Each run below is a few steps of one of 6 hidden systems, one row a step.
zek, trace 1 (11 x 20):
[[-36  55 -15  18   1 -35  -3  16  20  57  -2 -10 -31 -13  21 -18   4  -7
  -20   8]
 [ 44  -8  21 -16  16 -48  31  23   7  14  24  -7  43 -17 -46  -2  18  -4
   -3 -24]
 [ 35 -57  23  -3  11  21 -33 -27  28 -13  -6 -26  -2 -27  17 -25 -36  28
   -5  11]
 [-55  44 -29  13  10 -27 -48   7  -2 -23  12 -19 -14 -25  10  21 -19  11
  -15  29]
 [  4  -8  -3   1   6 -18 -14  20 -13 -21  34  33  37  11 -35  46  24   1
   23 -57]
 [ 27 -33  13  15  -4  41 -31 -34  -9  16 -32  39  -6  26  27 -11  -9  48
   26  -1]
 [-41  53 -16 -13  -7  -3  27   8 -30   3 -22 -10 -19   5  10  19   8  37
   -1  57]
 [ -9 -39   4 -26  10  -1  65  19  -7 -24   0   0   9   3 -27  45  36 -30
   -5 -31]
 [  4 -45  11  23  10  26 -11 -45   6  -1 -42  27  -4   8  27 -40  -6 -41
  -15  13]
 [-25  65  -9  10 -35  -8   6  -5 -30  -1  23 -14  13   1  -5 -40 -10 -29
  -16  45]
 [ 28  -7   6 -21 -20  19  29  27   9   2  54 -22 -16   7 -41  16  -4 -29
    7 -46]]
rizis, trace 2:
[[ 23  30 -32 -40  11 -24 -26 -36  11  13  22   8  -1  24  19  -5 -30  47
   21  22]
 [-58   4   2 -62  15  -9  18  26  25   1  -3 -18  17   7  -5  -1 -26  45
   10 -18]
 [-46 -49  25  11  18  -5  20 -32 -17  15 -27  10   9 -26 -16   7  19  26
  -17 -45]
 [ 11 -31  32  22  20  12 -19 -19 -67  -3 -19  23  20  -2 -16   4  18  -3
  -23  56]
 [  3   7   2  14 -28  40  15  37 -25 -59  18  -7   1  11  -2  38  -3 -19
   14  51]
 [ -8  25 -50   8 -28  25  11 -15   7 -23  -3   8 -53  24  20  33  14 -34
   18 -36]
 [ 13  33 -21 -16  -1 -17  -9   8   7  43 -21  36   9  42  22 -36  29 -33
    7 -24]
 [ 24   5  30  -1 -23 -16  57  24  23  49  25 -10  35  -1  -6 -46  -3  11
    4   3]
 [ 16 -19  17 -10  10  -6  37 -39  21  14  10 -48 -41 -36 -26 -16 -33  -2
  -32  10]
 [ -9 -13   7 -16  32  -5 -54   9  11 -43 -27 -27   0 -27 -18 -20 -20 -42
  -29   9]
 [-10  -7   8  47 -23   1 -66  32  -1 -31  25  -3  40 -30  10   0   7   0
    7 -31]]
rizis, trace 3:
[[ 19  31  -7  47 -16  -7 -39  52  44  22  13  -4 -14  -5  34 -10 -12 -11
   13  19]
 [ 34  45 -30   2   6 -60   8  -5  47   9  19 -12 -11 -18 -11  18  -2  19
   16 -28]
 [ 22 -31  -8 -65  36 -25 -20 -23  31  15   3  -9  17   1  17 -18 -20  41
    2 -21]
 [-67 -28  20  -2  22 -17  -8  -2  16   3   3  -7  38 -26  14 -20 -32  45
  -13  14]
 [-38 -17  18  20  17 -11  -3 -27 -50 -19  16   7  11 -28 -51  36  -1  21
  -14  -8]
 [ 12 -30  12  -6   9  52 -39  -6 -54 -35 -21  28  -4  30 -17  34  -1  11
   13  20]
 [-30  27 -14  24 -33  38   4  32 -19 -22 -33  15  -9  25  38  25  25   8
   26  26]
 [  4  31 -36   0 -14 -14  51   0 -18  23   6  18 -21  20   7  37  55 -24
    5 -24]
 [ 44 -22   0 -32   8   1  46 -12  19  29  -4  25   9  42  11 -30   6 -37
    4   8]
 [-13   9  11  -4 -27  -1  51 -12  28  -1  -2 -28  16 -15  12 -67 -25 -26
  -15  28]
 [ -8   7   7  -3  -6  -7  -4 -11  -8   3  34 -45 -22 -34 -39 -21 -14 -49
  -42 -28]]
zek, trace 4, 11 rows:
[[ 64 -31  13  -2 -22  28  48 -21  -3  38  20   6 -12  20  14 -13   8   5
    9  12]
 [ -7  27 -20 -37  11  -6  34 -14  38  -2 -28 -35 -47   0  13 -18 -32 -10
  -14  46]
 [-42   2  -3 -25   6 -35  18  31  27 -20   5 -27  30 -27 -15 -16   8 -43
  -24 -43]
 [ 15 -49  30  43   3  -1 -42 -15   6  34  35  18  23 -19  -2 -34  -9 -18
  -17 -34]
 [ 32  47   7  25  -4  -9 -44  -9  -9  15  19   0 -14  -6 -23 -13 -40  28
    6  46]
 [ 17  26 -13 -36 -10   1  -5  42   7 -42   8 -36  -9  -7 -22  45   0  32
   26 -27]
 [-10 -46 -15   3  20   8 -31  11  24   5 -30  14 -12  -2  48  31  28  20
    8 -42]
 [-19  13 -10  29  17 -43  -1 -27 -18  23 -14  47  37   4  32  -5  23  22
   -1  41]
 [  5 -15  10 -32 -10   1  59 -31 -38 -25  36   1  35   9 -30  10  -8  22
    9  22]
 [-36 -36   6 -25  13  56   4 -18   6 -27 -17  -7 -49  17 -11  12 -41 -15
   -3   1]
 [-57  46  -2  31  -6   2 -21  26  -9  -5 -44  15 -11   5 -11 -14  12 -49
   -8  -8]]
Felet, trace 5, 11 rows:
[[-28 -40  -2   1 -12  35 -37 -20 -36  -3  70 -10  -4  -4   6  14 -11  -4
  -20 -19]
 [-20  22   3  41  21  18 -36  12   3  -2 -18  53 -37  31 -28  31 -29 -19
   24  20]
 [ 24  53   4   4 -43  12  17  11 -30 -19 -44   1  20  10 -17 -13  23  32
   36  -9]
 [ 11 -21 -15 -31 -19  25  20   3 -22  43   9 -26 -26   7  57  11  42  22
  -16  -7]
 [-17 -17  -9  12  37 -33  47  11  44  15  -8  25 -14   8  10  20   6 -43
  -14  32]
 [ 21   7   8 -13 -13 -28  45 -37   8 -38   4 -10  43 -14 -41 -39 -10 -33
   -4 -15]
 [ -8 -21   3 -36 -11  39 -49 -12 -15   4  35 -36 -14  -1   9 -35 -31 -17
  -28 -12]
 [-42  25  10  43  10   5 -43  58  34  12  -4  13 -29  -3 -13  17 -29 -16
   11  -6]
 [ 50  30  11  32 -15 -23  -7   3  -8   4 -30   5  15 -22 -31   4  30  34
   26 -42]
 [ 50 -25 -11 -26   6   6 -28 -10 -24  20   0 -18  -1  -3  54  -1  22  39
  -14  35]
 [-42  -3 -27   3  23 -30  27  15  42 -19  21   9   8   0  36  37 -11   1
    4  44]]
Felet, trace 6 (11 x 20):
[[-36   6  17 -15  19 -15  20  -7  21  28 -36 -27 -30 -29 -41 -13  -9  10
  -17 -54]
 [ 19 -37  44   6  23  -6 -39  39 -19  11 -23 -15  30 -33 -20 -21  25 -15
  -33  -6]
 [ 28 -20   9  65 -19   5 -27  11   8 -31  33 -17   6 -38  23  15  -3  -7
   -8  35]
 [ 19  41 -52   1   4 -22 -30 -29   1 -39  22   1 -34   3   0  49  -5   2
   15   3]
 [  0  21 -28 -51   6  -7 -34   5   3  -9 -11  37  36  49  22  -7   1  22
   36 -18]
 [-44  -7  12   8 -17   4  25 -16   8  48   5  24  26  12  34 -30 -10  54
   16  -9]
 [-26 -15  29  -1  30 -13  52 -15 -26  42  -5  -3 -24 -15 -45  22  -2  25
  -25  18]
 [ 12 -46  34 -20  22  25  20  22 -18 -52 -35 -13  10  -7 -36  12   5 -31
  -15  24]
 [-16  -9 -15  35 -40  31 -14 -10 -10 -60  -3 -20  -1 -19  28  -8  14 -51
  -13  -5]
 [  4  52 -39  23 -17  -6 -34  -1 -20  16  44  22 -30  23   0  17  17 -51
   -3 -15]
 [ 56  34   1 -16  -8   5   0  27  26  32   5  30   1  48 -11 -20 -15   4
   42  -5]]
vapel, trace 7 (11 x 20):
[[ -4  40 -28  -5 -32 -25  26  -8  47 -11  31 -44 -10 -23   3 -26 -16 -31
   -6 -35]
 [  6 -18   1 -26  24 -14 -47   3  24  42  11  -8  -7  -7  -2 -30  -5 -21
  -22 -64]
 [ 12  -1  45  32  16 -15 -43  28  28  32  -6  12  30 -13 -13 -43 -35  28
    9  19]
 [ 21  13  13  18  -8 -22  -5  -7 -11  -5  23 -36   3 -50 -25  24  -7  66
    1  -4]
 [ 13 -41 -15 -30  42  -2 -44   4  -8 -23 -12 -11  -9 -11  16  56  15  31
   -6  -2]
 [-34 -12 -11  28  10 -10 -15  -6  10 -40 -26  48  42  11  34  17   2  21
   27  22]
 [-29  11 -19  10 -22  -3  33 -56 -51   3  32  33  16  17  -3  21  17  23
    9 -12]
 [ -2 -21   1 -54  19  41  25  -5 -30  12   6  23 -29  55 -17  26 -10  -7
    2  23]
 [-37  11  19   4 -18  37  52  26  18 -26 -48  -5 -16  15 -12 -14 -17 -21
   13  21]
 [-14  16  -1  18 -38   9  31   0 -36   5 -12 -27 -13 -24  -9 -17  47 -47
  -32 -33]
 [ 55  -7   5   5   2   5 -24  30  -5  24  19   3  -8  10   7 -18  17 -74
  -24  20]]
karag, trace 8:
[[-30  22  -3  10  28 -43 -27  54  36  36  15 -11 -13 -23  -2  29  -5  25
   -5  -7]
 [ 54 -21  19   9  25 -29   4 -10  21 -16 -31  -3   3 -31 -36  26   3  41
   18 -20]
 [ 20 -40   1 -12   3  10 -45 -43 -22 -21  -6  -8  27 -13  41 -21  -8  41
  -10  34]
 [-67  -2 -18   4   6 -19 -15   3 -10 -28  45  24  43   6  15  29  -8  15
    5  13]
 [ -2  -5   2  -1   2   7  20 -31 -23 -13  -2  50   4  33 -48  33   5   5
   31 -48]
 [ 10   6  13 -16 -17  54  -4 -21 -51  28 -34  19 -16  41   9 -27   5  13
    5  31]
 [-49  22   2   5 -24  18  42  53 -22   8  12 -22  -9   1  14  18  19 -10
  -11  39]
 [ 14 -21  -3   9   6  -3  56   5   9 -15  -9  -8 -31 -12 -26  38  31 -60
  -16 -26]
 [ 48  -2  -1   1  -1   0  -9 -28  14   3 -25   4  -1   7  17 -59  -2 -64
  -18  26]
 [-17  42 -12   5 -36 -18  -1  23  35   7  54 -27  21 -10  22 -41 -26 -16
   -3   6]
 [ -3   6 -11 -12  12 -16  -7   7  45  18  26 -19 -40 -11 -34  24 -22   3
    5 -71]]
leni, trace 9 (11 x 20):
[[ 24  31  12  27 -36  20 -25  16 -46  18  31 -19 -22 -10 -35  -8  15 -43
  -19 -19]
 [ 43  28   1   6  -1  11 -25  74  31   4  12 -11 -33  12  -9  23 -12 -24
   19  17]
 [ 26  39 -29   6  -9 -43   6  14  59  -7 -23 -26 -11 -24  22   5  11  21
   19 -25]
 [ 25 -10 -21 -50  23 -49 -19 -15   3  28  17 -19  25 -15  22 -14  23  26
  -18 -31]
 [-11 -53  29 -21  40 -15 -13  -2  28  20  28  15  41   2   5 -19 -43  32
   -2  23]
 [-46 -18  18  26   9   3  -8 -50  -2 -32  -9   3   8 -29 -27   0 -43  39
    3  -1]
 [-33 -12   2  -3   0  36 -53  -6 -63 -39 -13   5  -3   2 -18  26  13  -5
  -11 -19]
 [-15  -8   2  40 -14  38 -16  45 -19 -12 -11  45   7  33  25  35  27 -12
   26  18]
 [ 25  36 -24  37 -22 -10  48 -23 -19  10 -18  25 -22  11  11  32  37  12
   21  18]
 [ 38  14 -25 -68   1   0  47 -20 -22   5  -8 -11 -17  31   3  -1  24 -14
   -6  18]
 [-19 -16   1 -35  -9   9  53   7  50  11   4 -15   8  15  28 -46 -23 -32
   -7   7]]
karag, trace 10 (11 x 20):
[[-21 -35   6 -15  -1  21 -20  21  44 -41  36   3  32  14  -1 -16 -44 -39
   12 -25]
 [-29  32 -11  48 -18  -2 -37 -35  13  21 -17  29 -19   0   0 -20  -9   5
   16 -56]
 [ 26  54   4 -27   3 -13 -34  32 -43  44  -1  -9  -5   8 -26   3  18  34
    1   1]
 [ 23 -38  26   0   4  31  15  53  23  -1  -2 -15 -12  -3  16  38  -3  41
   20  28]
 [-17 -23 -24  28  12 -19  20 -53   7 -35 -39  -9 -19 -36  32  25  20   5
  -16  12]
 [  5  -7 -14 -39  17 -39  -5 -20 -32 -26  15  13  66   8  -5 -20  21 -33
  -20   6]
 [ -7 -23  20  14 -22  29  10   0  14  13  57  37  33  35  -5 -20 -40  -8
   26  -9]
 [-40  52 -13  15 -16  22   2 -35 -10  18 -15   3 -66  11 -23   4 -28  13
    7 -12]
 [ -1  27  13 -47   6  13 -12  60 -32  -2 -45 -30 -11   3 -28   4  28  -4
   -9  -6]
 [ 25 -52  27  44 -10  17  10  50  17  15  -8  -7   7 -21  36   9  34  -9
   -4   4]
 [ 22  13 -33  39  11 -49  11 -53   9  -3  17   1 -21 -25  19  15   9 -26
  -23  36]]
vapel, trace 11 (11 x 20):
[[ 25  10   8  29 -29  40 -19  15 -14  -6  -6 -49 -51 -32  12   8  -4  15
   -9  29]
 [  5  40 -42   3  10 -33 -31  45  10 -17 -14 -15 -22 -10  21  43  38 -24
   -4  -3]
 [ 39  -4 -23   8 -10 -31  -5  -8  31  -4   0  37  50  15  38 -13  30  -6
   29 -37]
 [  5  -9 -11 -10   5 -23  21 -67  11  50  32  16   8  10  27 -33 -23  33
   -2  14]
 [-41  -4  15 -51  40 -17  24   6  12   9  25 -12  -7   1 -49  12 -44  14
  -10  11]
 [-27 -46  45   2   5  38  -2  18   4 -39 -37 -12   8 -20 -42   2 -15   7
    4 -38]
 [-11  -5  19  55 -18  29 -44  -7 -57  -5 -31  -5  -7 -26  16  -5  28   1
  -24  24]
 [ 26  37 -21  19 -14 -10 -23  38 -36 -13  39   9   0  13   5  45  28 -22
    2  43]
 [ 43  15 -43 -18 -18   5  21  -9  39 -26   4  15 -19  35  25  22   3  -7
   42 -22]
 [-32  16 -28 -39   4 -15  24 -37  28  36 -32   7  -6  19  43 -41   1  11
   -2 -16]
 [-40 -11  32 -19  14 -26  38  23   0  47  25   7  38   0 -30 -29  -2  -9
  -21  -7]]
leni, trace 12:
[[ 12 -47 -10   9  -1  31   3 -44 -28 -35 -25  15  -8   4  30  41  23  31
   10   4]
 [-29   6 -29  -8   2   7   4 -34 -39 -17 -19  33   6  36  43   2  18 -19
   -8  52]
 [-24  12  -7  -2 -25  11  71 -19 -14  -2  19  36  16  39 -14   2  10 -31
   16  -4]
 [ 17   1  14  -1 -24  45  42 -27  -8  34 -22   1 -50  21 -15 -25  -2 -27
   -1 -14]
 [-10  45  11 -10 -15  11  16  40   0  16 -23 -34 -26  -2 -13 -37  -3 -47
  -24  31]
 [ 16  13   9  13 -24 -15  31  55  30  -1  33 -42   3 -31 -19  -4  12 -44
  -11 -32]
 [ 69  -7  -3  21   6 -19 -40   2  37  21  17 -22 -23 -30   7 -16  -3 -20
  -13 -17]
 [ 18  39 -13 -19  19 -45 -58  15  33  -6  17 -12  26 -11   1 -23 -33  14
    6  19]
 [-18  -9  -7 -24  10 -25 -20   3  30  -4  35  -7  25 -12  -7  18 -22  58
   22 -55]
 [-20 -47  12  -2  45  -1 -52 -21  -3  22 -30  20  -7 -10   9  16  -5  54
   -5 -20]
 [-39 -13  22   9  21  -6 -19   1 -41 -25 -30  23  45  -6  -7  12   3  37
    0  43]]

Name the system that made each run.
trace 13 (2 x 20):
[[-12 -26   4  27  37 -48   4  21  51  36 -12  14   8 -26  29  13  12  19
   -7  -2]
 [ 25 -17  -4  -1  27 -59  20 -49  -3 -25  19   7  47 -24 -11   8  -1  21
   -8  24]]
  rizis
trace 14:
[[  4 -45   9   6  18   7  -7 -36 -27  18  61  16 -14  -1 -32  20  -9 -32
  -27 -15]
 [  3  14  14  -6  15  35 -40   5   8 -33 -29  12 -20  26 -31  -8 -56 -12
   18  39]]
  vapel
trace 15 (2 x 20):
[[ 64   6   2 -51  -2  33   8  -6 -35 -17 -24 -18 -29  21 -33  12   8   3
    7  11]
 [-30   5 -19 -24 -20  22  15  40  42 -12 -10 -28  -8  11  61 -17  -7  -9
    4  25]]
  leni
trace 16:
[[-14 -38  -4  48  25 -26 -12 -57  13   2 -18  36   4 -21   7  -6   8 -28
  -20 -23]
 [ 26  44   3  -8  -7 -27 -26 -20 -38   1  29  18  48  13 -31 -40 -14  -8
    1  33]]
  karag
trace 17, 2 rows:
[[-48 -34  36 -18  15   9  14  13  -3  -4   0   8  34   5 -30 -40 -21 -48
  -25   1]
 [ -9   2  38  62 -27  26 -11  -7 -11   3   9  -3  -9 -23 -38 -35 -26 -37
  -14  -3]]
  zek
trace 18 (2 x 20):
[[ 21 -24   4 -27  15  -8   2  22 -20 -67   3  -3  36  -5 -31  51  15   7
   13   2]
 [-12 -43 -18  20 -18  44  -8 -43  -3 -40 -16  13  -2   7  59   9   3   9
   10   5]]
  vapel
trace 19 (2 x 20):
[[-40   4  21   7  31  -7 -22   8   0  35 -59  -4 -27 -20 -25 -21   6 -10
  -28 -23]
 [ 33 -10  42  38 -11 -11 -12  55 -21  -1   5 -16  40 -35 -19  -8  32 -14
  -14  11]]
  Felet
trace 20:
[[ 16  30  -7  -5  13 -46  34 -47  -9  28  25 -18 -19 -22 -28   7 -16  34
  -14  30]
 [ -2 -33   3 -78  27  13   2   1  14 -45  -7 -30  -1   7 -27   3 -29 -16
   -9 -10]]
  leni
trace 21 (2 x 20):
[[ -9  42 -14  41 -26 -10 -28 -37  -6 -10   9  31  32  10  31 -31 -18  21
   21  38]
 [-10  24 -25 -41 -11  -6  17  -5 -25  25  66  -9 -15  21 -14  37   0  34
    8 -24]]
  vapel
trace 22, 2 rows:
[[-28  -9   8  64 -17  16  10 -40  11  28  19   0 -42 -23  10   3 -29  25
   -5  14]
 [ -3  34 -10 -19  29 -16 -21  -9 -39 -31 -27   0 -24   0 -57  25   9 -42
  -18   9]]
  leni
trace 23, 2 rows:
[[ 24  -1 -25 -47  21   8 -18 -32  -7  11  -4 -22 -39  11  35  -6 -17  11
  -19  55]
 [-66   9 -13 -28  12 -28  32  12  40 -34   5   4  39   7  -2  -9 -21 -26
    2  -1]]
  leni
trace 24:
[[-19  26 -10  38 -25  22 -46 -47 -31  18   8 -10 -40 -14  20 -19 -16  13
  -18  17]
 [-28  38 -11 -24  25 -15 -13  48 -21 -18  15  16   0  27 -46  46   4 -34
    2   6]]
  leni
trace 25, 2 rows:
[[  4  20  13 -17   6  -4  -2  32 -23   7  49  -4   0   9 -36  46 -23  51
   18  31]
 [  0 -41   3 -20  15  30  10  -6  20 -34 -54  11 -15  12   7  35  -4  45
   34 -23]]
  Felet
trace 26, 2 rows:
[[  8  43   1  46  -8  -5 -45  30 -21 -22 -25 -18 -22 -33 -24  10  22 -35
  -15   7]
 [ 55  19 -19  -5 -18 -10 -23  58   0 -24  30  -7  24   3  13  30  34 -11
   18  -9]]
  leni
trace 27 (2 x 20):
[[-17  57  -6  40 -31 -22 -16 -22   4  16 -16  -5  15 -20  25 -59  -2   6
   -5  14]
 [ 25   6  -4 -30   2 -27  -6  27 -17  39  76 -21  11  -5 -20  18  15   3
  -13 -26]]
  vapel
trace 28 (2 x 20):
[[-41  20  17  51 -11  -6  47 -29 -14  26  -8  11 -23 -19 -27  20  -3  38
    4   4]
 [ 34 -16  15 -45  23  12  17   8 -55 -10 -29 -10  -9   6 -43  28  31  -4
  -16  13]]
  Felet
trace 29:
[[ 46 -31  20  49 -24   9   5 -19  -1 -12 -20 -30   2 -47  19 -25  21 -16
  -24   7]
 [ 22  23 -42  -6   0 -24 -31 -15  -9 -15  49 -24 -17 -10  26   8  -1 -33
  -28  45]]
  zek
trace 30, 2 rows:
[[ -3 -18  18 -21 -36  28  31  17  -9 -12  26 -52  23 -16  25 -40  -7  -4
  -23  39]
 [-55 -20 -14  26  11 -10  -2   1  29 -13  37  -6 -26 -21  -4  27 -12 -56
  -23 -27]]
  karag
trace 31, 2 rows:
[[ -8 -26   5  15  15 -31 -16   0  19   3 -55   1  36 -34  39 -28  37   6
  -16 -15]
 [  6 -18   5  34   7 -43  -7 -29 -24  12  57  24  55 -21   5  -5   7  -3
  -20  27]]
  vapel
